Rows are one point carried round by a steady rotation, each followed by how many steps it has turned.
The counts run from 0 to 69.
[-23   0  -8  -6   8  -6  17  -9  10  14  13 -18  13 -17 -11  -7  18 -16
   4  18   9 -20   0   3  30 -23  34  14   7 -17 -12  22]
30
[ 16  27  -8   2  23 -16 -20  15  -9  10   1   0  -6   3   3 -18   7  13
 -20  26  29  11 -14  17 -14 -21  -7 -27  -1 -22 -14  23]
10
[-15  15   7  31  46   4  -4   4  -4  14   6 -18  -1 -20  16 -22   5 -27
 -10  17  14   1   1 -14   2 -26  15 -14  15   5  30  14]
6
[-30  -3   3  25  37   6  -8 -30   6  14   1   0   3 -21   9 -22  39 -16
 -18   4   8  -1   9  12  14 -12  19  -5  15  13  15   7]
16
[-13  -7   1 -14  -9  -2  25   9  -9  10  23 -22  24 -11 -34  20   2 -20
  14  14  -3 -19   7   4  29 -21  27  20  -4 -17 -38  19]
42
[ 10  -8  20  -6 -35  -2 -16   2 -15  -3   1  16  10   8 -21  11   3   6
   1   4   4 -12   2  14 -15  -4 -17  11   3 -10 -59 -10]
46
[-17 -20  37  19   0  17  -3 -16   0   1  10  -4  27 -21   0  11   6 -26
   0 -13 -18 -14   9 -13  10   0   1  15  10  18 -27 -26]
50
[  3   1  12  -6   5   8  17  11  -6  17  25 -34  18 -16 -22  20 -15 -24
  25 -10 -16 -14  16 -14  27 -27   8   8  -8  -4 -27   2]
53
[  3   3 -24 -32 -19 -11  -6   3  -6  -5  13  -5  -5  18 -36  14  10  13
 -18  15  27 -12   6  21  10  -8  11   3  -3 -17 -42  18]
33
[-23 -13  -2  -3 -10  13  20  -5  -4  15  20 -25  17 -18 -17   8  16 -14
  15  -2   6 -20   8  -5  31 -19  30  15   4  -8 -24   9]
41
[ -4   5  -3 -20 -28 -15  24  12 -17   6  15 -22  10  -2 -19  27  -7  -5
   7   8   7 -14   0   3  17 -31   7  12 -11 -11 -51  23]
43
[ -7 -23  36   2 -25   6 -10 -15 -12  -6 -10  12  19  -7 -16  15  11 -12
  -9 -27   1  -8   8   5 -12   0 -16   3   4  10 -37 -30]
48
[ 27   0  17 -14 -14   0 -13  21 -16   6  22 -10   7  -2 -20  15 -21  -9
   4  -6  -5   6 -10  12  -1 -24 -22  -8  -8  -6 -42   7]
56
[-23 -11   7   8   5  11 -23 -23  16  -2 -11  17   3   9   3 -11  51  11
 -33  11  22  -6   8  25 -11  13   7   2   5  -3 -20 -16]
25
[ -3  13 -19 -14  -5 -14  -7   5  -4   0  -2  -2 -10  17 -17 -11  25  19
 -19  25  34  -5   0  41   0 -14  10  -7  -3 -12 -30  25]
22
[-18 -24  31  10  -4   6   4 -17  -2   9  17 -10  25 -22 -12   1  -3 -38
  17 -18 -19 -15  -1  -6  18  -8   7  16  11  12 -27 -10]
51
[ -2 -26  37  15  22  20 -17  -9   4   5   3   0  24 -20   6  -2   5 -20
  10 -23 -20  -1   7  -6   7   6 -14   1  -2  18 -13 -32]
61
[ -5  13 -20 -14 -13  -5   5  11  -3  10   5 -12  -7   8 -29   7  18   4
  -4  19  31 -12   6  14  18 -21  19   9  -5 -20 -31  29]
32
[  6 -19  45  10  -2  17 -26  -3  -1   0   3  -1  13 -15  -3  -3   9 -15
   2 -24 -11   6   6   4  -7  15 -18   6  -1  17 -26 -36]
60
[ 22 -11  34 -15 -17   7 -23   7 -11  -4   2  12   2  12 -15  12  -1  -2
  -3 -10  -3   1  -1  19 -15  -7 -34  -4  -3   8 -45 -22]
58
[-22  -4  14  22  29  13 -15 -29  11  -1 -11   7   7  -9  14 -25  43 -12
 -30  12  17   4  12  13 -10  -1  11  -7  17   7   8 -12]
15
[-12  -2  31  20  35  12 -27 -17  -7   8 -12  13  -2  -2  23  -9  15 -18
 -31  19  14   8   5  -1 -22   1  -4 -21  22  16  11 -11]
3
[  4  13  -5 -10   4 -11 -17   3   1   9  -3  19 -14  19 -10 -13  37  21
 -42  20  37  -6   4  31 -14  -6   0  -5   1 -14 -31  15]
23
[-19 -15  18 -12 -29   4 -10 -17   3  -7 -14  13   4   9 -14   5  31   4
 -16   2  11 -19  11  25  -2  12   0  16   6   7 -35 -11]
36
[-15  -2   2 -25 -31  -7 -14 -12   2  -1 -17  23  -6  13 -16   7  32   9
 -21   4  20  -8  -2  33 -11   8  -1  10   8  -9 -51   1]
35
[  4  -6  24  21  15   8 -34  -3 -15   5 -18  16  -6   5  16  -7  21  -6
 -23   9  10   9  -2   7 -47  -5 -22 -18  15  17   1 -18]
2
[ -9  12 -13  -6  34  -5  10  -1   5   8  15 -15  -3  -7  -4 -21  18  -6
  -7  25  22  -6   0  12  31 -27  26  -4   3 -17  -1  34]
19
[ 39   1   1  -3  13  11 -10  28 -10  17  20 -27   2  -8 -13   6 -22  -9
  12   5   2  -8  -1   6  17 -22 -21 -12 -14   7 -24  12]
66
[-33 -13  12  17   9   2  -1 -24  20   1   0   7   9 -12  -7 -15  48 -10
 -17   6  13 -14   6   3  13  -8  25  23   5   4  -6 -10]
27
[  6  10  11 -19 -33  -3  -6  10  -1   1   3  -4   2  14 -30  19   4  11
 -10  -3  14 -14  -2  11  -1 -19 -12   8  -1 -15 -57   8]
45
[-15 -20  44   3 -17   8 -13 -22  -4  -4   8   7  15  -8  -3   7  11 -26
  -7 -16 -12 -17  12  -3  -9   2  -4  13   2  10 -24 -39]
49
[  2 -10  33 -12 -28   2 -19 -13 -13  -8  -8  15   9   9 -22   5  17  -3
 -10 -10  -9  -9   5  15 -12  -3 -20  13   0   1 -55 -15]
47
[ 13  28 -10  12  19  -6 -32  12  -9   7 -10   3 -13  18   1 -10  17  23
 -26  21  29  11 -10  19 -18 -15  -6 -24   2 -12 -28  10]
11
[  6 -19  40  13  19  19 -11  -6   4   6  16  -8  21 -18  -1  -6   2 -28
  17 -14 -10  -3   9  -7  11  -1 -11   5   0  18  -7 -17]
62
[-35 -16  25  -2 -17  10 -12 -22   0 -12 -12  20  18   9  -5   9  38  -8
 -17   1   5 -20   1  11  -9  15  10  21   8   0 -31 -19]
37
[ -3 -10  20   0  -1   5  11  -6  -9  14  26 -32  28 -25 -23  10  -9 -34
  23  -7 -18 -14   0  -7  21 -19  11  11   5  -4 -22  -8]
52
[ 35  -7  15 -18 -22   1 -21  12  -9   6   4  -3   7   7 -18  11 -10   2
   4  -1  10  -1   8  19  -8 -24 -35  -7  -9  -6 -56  -3]
57
[  7 -23  40   0  -9  16 -32   0  -5   2  -5  13  11  -3 -14   5   8 -13
  -1  -8  -8  -8  -1  16 -19   3 -32   6   0  12 -39 -30]
59
[ -6   5   5  12  22   4 -27 -14   0   0 -15  19 -11  12   8 -15  27   5
 -41  16  22   5   0  20 -26  -7 -15 -14   9   2 -11  -5]
13
[ 19  18   4  13   5   0 -25  22 -18  10 -10  19 -14   6  13   0  -2  -2
 -22  20  21  10  -7   8 -29 -10 -19 -32   3  -1 -20  -1]
0
[-39 -24  22  -6  -1   5   6 -20   1   1   4   0  26 -21 -17   7  33 -26
   8  -4  -8 -27  13  -6   4  11  25  21   7   0 -16  -9]
39
[-41 -13  -1   3  27   3  13 -23  12   0   7   4  12 -17 -11  -8  34 -24
 -15   5  15 -20   2   6  28  -3  36  18   3   5  -1   5]
28
[ 40   7   2 -15   2   7 -23  31  -3  15  12 -18  -4   0   1   4 -24   5
   3   3   8   5  -9  17   1 -24 -27 -22 -18   3 -28   0]
67
[-24   2   8  28  27   4 -29 -14   7   4 -18  20  -4  -4  20 -31  42  -3
 -34   7  17   4   5  22 -18   1   4  -8  15   4  -4 -11]
14
[ 35 -20  25 -10   6  13 -38  18   4  -3  -2   4   1   1  -2   0  -2   9
 -13   6  11   1   2  18 -22  -6 -37 -13 -13   0 -25 -19]
69
[-10  -4 -25 -12  -4 -12  13   1  -3   9  14 -13  -2  -4 -21  10  19  -3
  -5  15  17 -13   1   7  25 -33  27  15   2 -16 -28  31]
31
[ 23 -14   7  -8  16  15  -7  20  -4  17  27 -28   9 -20 -11   2 -19 -20
  23   2  -5   0 -10   7  27 -21  -5  -4  -5  12  -9   6]
65
[-27   1  -3  19  39   8   8 -19   8   8   7  -5  10 -17   8 -20  39 -23
  -9   7  27   0   8   5  23 -13  26  -7  16   2  17  15]
17
[ 20   6  19 -17 -12   3  -1  19 -16  16  11 -19   5  -1 -26  25 -19  -4
  12   0  -1   2  -4   3  18 -25 -14  -5  -9 -10 -38   8]
55
[-21  -1  20  29  43   7 -18 -20  -3   9 -16   9   4 -23  30 -11  15 -28
  -9  19   1   6   1 -14 -18  -4  -6 -14  28  15  13  -5]
4
[  1   9 -29  -6  24  -5   7   5  -4  10  11 -18 -18   2 -13 -16  13   4
 -11  22  30   3  -4  20  18 -27  13  -3   5 -19  -9  34]
20
[  1  16  11   5  15  -4 -30  -8  -7  -5 -12  20 -12  15   3 -18  22  13
 -32  22  21  11   1  21 -21 -10 -12 -23  10 -10 -23  14]
12
[-34 -11  11   9  -7   5  20 -15  -3   5  15  -6  18 -15 -17   3  16 -23
   6  -5 -10 -22  10 -14  30  -9  33  20   7  -1 -20   8]
40
[-21   7  13  27  39  13 -14  -7  -2  14   3  -5   8 -25  23 -16  21 -26
  -6  18   5   5   2  -9  -3 -13   8 -14  23  10  23   1]
5
[ 11  13  18  20  10  -1 -39   1 -18  14 -13  14 -17   1  21   4   9   1
 -31  12  19  10  -5   6 -35   1 -33 -30   7   1 -15  -6]
1
[  5 -17  21  11  18  18   1   2  -3  22  22 -22  18 -24   1  -6  -9 -31
  14 -17 -11  -6   8  -7  28 -20   5   2  -4  15   0 -15]
63
[ 13  -2   8 -11  -7   4  10  13 -16   7  24 -28  23  -6 -26  14 -26 -15
  10   2  -4 -13   0   0  23 -38  -4   4 -12   4 -29   8]
54
[  8  32  -9   0  20  -8  -3  16  -7  12   6 -21  -7  -1   7  -5   3  -7
  -5  27  25   3  -2   1  -2 -36   6 -17   1 -22  -6  36]
9
[ 10  24  -4   5  39  -6   0  11  -6  21  16 -22  -7  -9   5  -6  -4 -15
   1  19  22  11  -1  -1  16 -34   8 -17   8  -3   8  29]
8
[ 12   8  -4 -26 -29  -2   4  10  -7   0  14  -2  -9  10 -26  18   3   4
  -2   9   1 -20   3   9   9 -20  -5   8  -6 -12 -47  24]
44
[ 42  -4  22 -13  -2   9 -35  37  -6  10   6  -7  -4  12  -2   4 -15  10
  -6   2  13  -4  -9  10  -3  -9 -32 -17 -12  -1 -26   2]
68
[-36 -26  22  -2  -9   0   1 -26   7  -1  -4   9  13 -13  -7   0  35 -20
  -7 -13   3 -26  14  -1   7   8  14  23   4  16 -30 -22]
38
[ -5   4  -5 -28 -21  -7  -6   7  -6 -10  -2   7  -5  19 -18   1  13   9
 -18   8  24 -26   2  27  -7  -4   3  -2   1 -18 -52  14]
34
[-32  -7  -8   5  10   5  16 -12   7  11  15 -17  14 -11 -13  -5  28 -12
  -3  14  18 -17   9   5  24 -21  39  15   8  -5 -10  15]
29
[ -6   5  -2  -6   7  -2 -19 -14   3   2 -14  24   1   5   2  -3  39  20
 -29   6  23  -1  -1  30 -16   4   4   3  14  -3 -24   0]
24
[  4  19 -18 -12   9 -11  -1  13  -3   3   8 -10  -5   3 -13  -7  17   7
 -25  17  37  -3   2  27  22 -24  12 -12   1 -24 -24  34]
21
[ 16 -12  15   6  22   9  -1  11  -5  14  23 -26  24 -26  -9  -7 -22 -25
  17  -4  -6 -11   8  -5  32 -28  -4  -1  -7  10  -2  -1]
64
[-16   5 -13  14  39  -6   6  -9   0  10  17 -14   5 -22  -2 -23  25 -21
  -7  16  20  -8  -2   7  27 -22  27   6   6  -2   8  25]
18
[ -6  22  -6  17  37  -7  -1   4  -5  16   6 -13   1 -23  11  -6   5 -16
  -4  20  10   1   4  -7   8 -23  15 -12   7   5   3  27]
7
